X: rows in several groups, each row roughly a mix of its group's directions (one row in no group):
X (173 x 12):
[[ 25 -12 -27  17   5 -13  14   5  15  29  -8 -19]
 [  6  13  -3 -16  -7  14  -1 -21  25 -33  28   8]
 [ -7  10  12   7 -28   8  -1  33 -18  23 -15  20]
 [ 14  -8   6   2   8 -24  18 -18 -33 -21 -16 -20]
 [  2  -2  29   0  -6  -9  16  17   6   1  23  41]
 [ 11  -8  18  22   6  -7 -45  11 -11   3   9  16]
 [ -4 -12 -39   8   0   3 -16  -9 -16  36   7  -9]
 [ 15  -2  25 -14   7   6  19  -3  17 -32 -13 -27]
 [ 11  24 -28 -12  -6   5   5   3  10   7   7  42]
 [-17   7 -28  12 -14  17 -20  -1  -6  -3 -18 -35]
 [  9   2  16  19 -10 -12   7 -43  -5 -24  15 -10]
 [  8   7  30  28   2  -4  14  -2  -2 -33 -14 -22]
 [  6 -10 -31  20  13  -9 -15  12 -19  11   6 -32]
 [ -5   6  26 -21 -17 -11  -4 -21  16 -16  22  27]
 [ -3  29   5  23 -16 -18  33   8 -13 -14  10  13]
 [-19 -15 -23  -9  23   4 -17   6 -23  14  21 -24]
 [  2 -21  22  26  17  16   1   4  20 -13 -31  -4]
 [  2   0 -11 -46  18 -15   9 -26 -10  -2  -7  -2]
 [  6  -5   2  15   7  -7   7 -16 -28 -13 -29 -35]
 [ -1 -28 -16 -20   7  19 -14 -32  18  18  -5   4]
 [  0 -11  26 -24  -1  12  -5 -42 -11 -12  -1  12]
 [ -9  18 -20   4 -22  21 -20  14  15  -8  19  28]
 [-10  12   7 -18  -9   3 -14 -31  38 -19   7   0]
 [ -4   1  33  22 -13 -38  -3  17  -2  -8  12   3]
 [ 15   0 -14   6  17  -8  14   2 -18 -21 -27 -35]
 [ -3  -6  -9 -12   1  32  -2 -35 -22 -15 -13 -17]
 [ -6  -4   1  33  -3 -18  13   7 -15  34 -26 -10]
 [ 14 -21  -2 -15  19 -13 -28 -11  20 -12  30  -2]
 [  2  26 -34   3  -2  -1  -4  30 -15  -8  16  21]
 [  4   1 -52  17  -2  13   9   6 -11   6  -3 -18]
 [ -6  -8 -30 -15 -40  13   0  -1  -5 -11 -24   2]
 [-19 -32  30   0  -5   3  -2 -22 -20  -3 -15 -20]
 [-17 -27  36 -13 -14  -2 -21 -14   9  -9 -14   9]
 [-14  -4  22  21   9  -4   8  -3 -21  -1 -36 -26]
 [ 26  22 -21 -18 -10  -3   5  29 -12  -7 -11 -22]
 [ -6  18  36  -4 -14 -11  13   2 -27 -29  -3   2]
 [-21  15  -1   3  32  -5 -13  17   7   8  32 -20]
 [ 15   6  15   0   8  -5  -7  -2  29  -1  35  32]
 [-32   2 -36   9  12   4 -27  18   2   3   2  10]
 [ 31   6 -17   6  17 -10   7   3 -16  32  25   3]
 [ 21  16 -24 -28 -22  13   0  15  -1   0   8  27]
 [-16  15 -39   9   2  -4  -8   0 -31  14  13 -15]
 [ 15  -9  15  -9  20 -23  20  37 -11   2  -1  19]
 [  5  -3  -9  -3  36 -11   1  -5  39   0 -17 -18]
 [ -5  15 -34   4 -11  12  10  -6   4  15  11  40]
 [ 26   2 -26   7   8 -20 -12  17  -2  31  15 -14]
 [-11 -25  22 -26 -18  12   6 -17 -13  28 -10   4]
 [-13   7 -24  -9 -22  14 -23 -25  10  -6  31   1]
 [  0   9 -15 -27 -12   7  -5 -36  17 -21  21   8]
 [ 30  16 -20   0  -2 -12  34  -3  -6   2 -12 -27]
 [ -6 -14  -3 -37  -4  -8 -10 -36 -23   5   4   8]
 [  4  -2  25 -18  20 -13   2  41   6   5 -19  10]
 [  0   6 -45  -9   1  13 -20   5  -3  -1  20  24]
 [ 21  17  15 -14   9   9  24  12  16  -1 -22  31]
 [ -1 -27 -20 -20 -13   3 -35   5 -11   8  19  17]
 [-10   4  30  -6 -35   8  12   9 -31  -7  -7  15]
 [ 12 -25  -9 -16  10  -6 -17 -17  29 -15  26  12]
 [  0 -13 -17  16   3 -21 -17 -23 -20  25   0 -28]
 [-34 -27  -4 -17  -2   0 -12 -15 -24   6  -6 -23]
 [ -6  14  11  12  15 -31  23 -33  -7 -13  -9  11]
 [ 30 -28  -1  -3  20  17   2 -32  -5  14  -6  10]
 [ -1 -15   6  29  13   3  -7   7 -33   9 -15 -31]
 [  9 -33   1 -20   3  17 -15 -25 -10 -25  -7 -15]
 [ -6  33 -20  -8 -10   8  -5  33  -1 -25   9  12]
 [ 14   0 -47   0  -2  18 -10   8   8  13   9  24]
 [ -7   0   5   5   1 -37 -14  19   9  33 -21  -8]
 [ 29  17  -5   2 -20  14  31  12  10  22   2  16]
 [-13  -8 -39  14   0   8  27 -10  17 -16 -14 -13]
 [ -2  15  14  15  36  -7 -25  -8   1 -10  28 -13]
 [-16 -25   2   5   7  11 -15 -11 -23  20  -8 -37]
 [-23 -24 -12  -2  24   2 -24 -23  -9  -3  -5 -26]
 [  6  21   2  13 -12   5 -28  15  28  -6  14  31]
 [-18  -5  49  -2  11  -3  10  10  -9  -7 -23  -2]
 [  3 -16  15 -14 -11  37   4   4  32 -22   9  -1]
 [-28   9  25   6   0   8 -18  24  16  22  19  13]
 [ -7  21 -47 -13   6  -2   2  -6   6 -18  -6  21]
 [ 14   3  18  -8  -7 -12 -25  -7  25 -29  17  21]
 [ 29 -16 -17   0  32  -3 -14 -10  -7  -9  23  19]
 [-14 -13  34 -10 -25  10  -9   0  -9  -9  12  31]
 [-17  16   8  19 -14   9  -2  30 -28  25 -12  -6]
 [ 13   9   5  32  -1  13  19 -38  20  -3   0  -8]
 [-11   2 -15  24 -12  26 -18 -21  16  25  18  -2]
 [-13  -3 -21   4 -20  12  -8  11  -6  30  -4  38]
 [  7 -17 -18 -29   4   8   6 -27  -9 -28   2 -24]
 [  1  -7   7  11 -27   4   3  20 -26   9 -35 -21]
 [ -6   5 -21   8 -34  18 -18  10   8  19  25  15]
 [ -2   4 -34   2 -10  21 -24  -1  28   7  20  18]
 [-11   6 -45  -8 -12   0 -28   6   8   5  18 -13]
 [ 21  30 -37  -2  -9   6  11   0  13 -17  16   9]
 [ 13  22   9   6  16 -10  35 -32   8   6 -14  10]
 [-24 -33  29   2 -11  24   1 -15  -3  -8  -8 -12]
 [  9   6  31 -26   4 -18  22  -7  13 -18 -18  18]
 [  1  13  41   1   1  -8   8   7  -8 -33   3 -23]
 [-19 -37  14   1  12   1 -23 -27  -9   4   8 -14]
 [-15 -25  22 -26  -4  11   4 -23   4  -4 -31  -3]
 [ -5   1   5  18 -16  10  37  14   6 -13 -29 -22]
 [  0   2   9  23  -1  -2  18  34 -11  30 -25  -2]
 [  2  16 -18 -11 -22  42  16   6   5   4   5  19]
 [-19  -8  -3  -7   5  20 -26 -19  27  -4  13  30]
 [  5  18  44  17 -17   4 -18  14  12  -6  -9 -11]
 [-10  -1  15 -41 -15   4   7 -30   2 -16 -17   7]
 [-28 -24   5 -19 -16   0 -10 -28 -13 -14 -11 -21]
 [-28  -5 -31 -14  -1  15 -13 -32  -6   7  16   4]
 [-16 -16 -15  -3 -34  26  17  -2   1  -1 -11  27]
 [ -3 -26  19   1  -2  -6   9 -24 -20 -17 -24 -27]
 [  2  18 -13  -4 -22   6 -13 -23 -29   5  23 -24]
 [-17   1  28  -8   5  11 -21  -9  28  24  20  12]
 [ 33  23   7  14  -2   8  18  16   4 -21 -18 -22]
 [ 10  12   2  25   6  31 -16  -5  -4  33  18  14]
 [ -3  12  28   8  -7  -5   9 -16  -4  15  14  44]
 [-30 -24 -15 -16 -20  11 -21 -19 -18  13  -2  -1]
 [ 23  29 -30  12 -14   8  24  11   9  -2  -5  16]
 [ 19   2   9  -7 -28   3  31 -26   8  -9 -20  17]
 [  2 -12  -8  -9  14  -7 -35  -9  -4   4  40  17]
 [  6   6 -15  21   3 -10  29  24  -1  11 -36  -9]
 [ 12   3  35   8   6 -20  20  -9  -5 -26 -23 -12]
 [ 10 -20  -1   3  13  -3  -3  -4  -5  24 -30 -40]
 [ -8  -6 -14 -42 -22  15   2 -18  -3  -4 -14  21]
 [-25 -12 -25 -15  -4   6 -35  13  17 -13   9  11]
 [  9  -7   1  20 -15  23   2  29  -8  29   3  26]
 [ 12  -6  29  12  15 -11 -17  -7  -3  39  19   0]
 [ 12 -21 -24  -8   2  11 -22  36   7   8   9  20]
 [-24 -26  10 -27  -4   1  -1 -11 -35  16  -8  -4]
 [ 19  -4  -4  15  17 -40   6   7 -13  -5 -10 -30]
 [ 23 -23 -22  13  -4  10  19  15   3  21 -29  -3]
 [ -3   5 -40  15   7 -18 -17  13 -11  28  11   4]
 [-13  10   1   5 -20  31  -4  12   8 -31   6  30]
 [ -8 -13  23  15 -17  13  20  16   0   1 -34 -23]
 [  2  26   8   8 -13  -3  35  28   9   9 -17 -17]
 [ 17  15  23   0  21  -9  -5 -35  20 -17  16  -4]
 [-10  -1  30   0 -15  17 -15 -34   3 -16  23   9]
 [ -6   6  12 -20  -1  34 -16 -10  29  -5  19  19]
 [-13 -15 -31  13 -22  24  -6  22  -6  23   3  -4]
 [  5  -3  -1 -41   0  -8   2 -29   7  -3  19  27]
 [ -1  13  -2 -18 -26   0  -4   2  38  -7  17  28]
 [ 13   2  22 -12  16   1   7 -10  -3 -17 -11 -46]
 [ -3 -13   7 -23  11   9 -18 -47   9  -1  13   4]
 [ 27  17 -37  14 -18  -6  -3  -5   9   3  25  -6]
 [ 13  -7 -17   3   0 -12 -25   8 -14  43  15   7]
 [-11   4  19 -32 -16  -9   6  20  -5 -20   3  32]
 [ -1  17   1 -18 -17  16   5 -28  27 -30   8  10]
 [ 20 -27  26  15  -7   4  21 -13  -7  13 -25 -16]
 [ -6  -9  26  17 -11   5 -12  -9  30  31  16 -14]
 [  7  22  19   5  27 -33  -4  -7  -2 -23  18 -11]
 [ 15  -1 -36   1 -24   2   9   9   5  13  23  27]
 [ 22   7 -39   6  -9   1  -7 -14  33   5  14  -6]
 [  0  -3 -24 -27   4  -7  -3 -23 -19  -5 -29 -25]
 [  0 -21  38   1  -7   9 -23 -13   8  18   4  25]
 [ 11  21  10  -2   1 -24  28  14 -28 -23 -12  -8]
 [-16  -3  -4   3  36  -6 -21   7  -4 -26   4 -31]
 [-22  -9  40   5  -8  11 -19 -10  10 -11 -25  -9]
 [  1  29  -2  17 -14   7 -15  16  10   3  35  23]
 [ -6 -12  13  -4   0  -9 -33  -5 -20  34   7  23]
 [-22  -8  16   1 -22 -10   6  -6   0 -29 -25 -29]
 [-10  11  24 -24 -17  20  12 -11  14 -20 -14  24]
 [ -7   9  26  24 -14 -33  -8  20   0 -18  -5 -17]
 [-20   5  23   6  25 -18 -12  -9 -13 -27   2 -26]
 [ -3 -32   0 -10   8  17  25   2 -16  18 -25 -19]
 [ -8   5   7   2 -11  -1   1  12  27  35   8  36]
 [-12  -3  27 -17 -16 -28 -18  -6   2   5  23  24]
 [  5 -33 -13   5  17 -14 -28  -4   5  30  -5 -15]
 [ 15 -21   0  -7 -11  21   4 -18 -21 -19 -27 -24]
 [-24  18 -28  -9 -11  -4 -24   9  -9  -2  34   6]
 [-14   0 -27  -7  -9  14 -28   9  15  26  26  11]
 [-21   2   7 -13 -11  -1 -24 -13  21  11  31  27]
 [ 18  19 -14   5  -6  -9   5 -20  10 -46  -4  -8]
 [ 13  -5 -27 -30  25   0   4  26   6  17   6  15]
 [  4  16   8 -21 -12  -2  -6  19  16 -27  -3  38]
 [-25  -2   1  -9   4   5 -46  -8  10 -10  26   1]
 [ 17  16 -15   0 -23  12  35  -2  13 -13 -26   6]
 [ 11 -10 -16 -11 -14   3  40  17  -7   5 -29 -10]
 [ -4 -39  23  -1   5   6 -26 -20 -19  10  -5   6]
 [  2  -2   7  -7  19 -33  14  13 -21  -6   9 -36]]

one row of each group, then the others: which group is each in?
[-12  -7 -40 -19 -10   2  -2 -18 -22 -15  -1 -21]
U
[ -4   9 -26  16 -14  23  41  -6  17  -4  -1   7]
R
[ 17 -13  15   9  26 -16  20   8  -6  35 -13  12]
D
[  6  36 -25 -19   7 -17   4  16  -4   5  24  15]
A

[-19 -15  25  -1  23 -30  -1 -13 -12 -18 -11 -19]
U
[ -1  -1 -43  16   3  -3 -10  12  -3  26  -9 -25]
D
[ 40  14   3   3   5  -2  33  -4 -13  -7   0 -23]
U
[  1  -2 -21  12  25  -5 -21   6  26  -2  37  -4]
R
[-14  15   9   9 -35   7  28  -8   4 -13 -22  19]
D
[ -7  -6  35 -13  11   4   0  38 -14  -8 -18  10]
D
[-15 -17  -3  -1  -1 -15 -37  -9 -26  23   4 -18]
D
[  4 -15  50 -18  -5  -8 -10  -1  -2 -21  -6  -2]
R
[-34  -4  34 -11 -17 -13 -16  -9  20  -1   0  12]
U
[ -5 -19 -13  18 -17  17 -18 -13  39   8  -2 -14]
A
[  1 -19  31 -17 -10  23   5  -7  -6 -20  -6 -31]
R
[-15 -38  14  -6 -15  18  -1  -4 -21  24 -16   1]
A
[  5 -10  20 -28   7 -15  20 -22 -33   6  -9  -7]
A
[  9  25  29  25  16 -20  17  -1  -9  19  -6 -12]
R
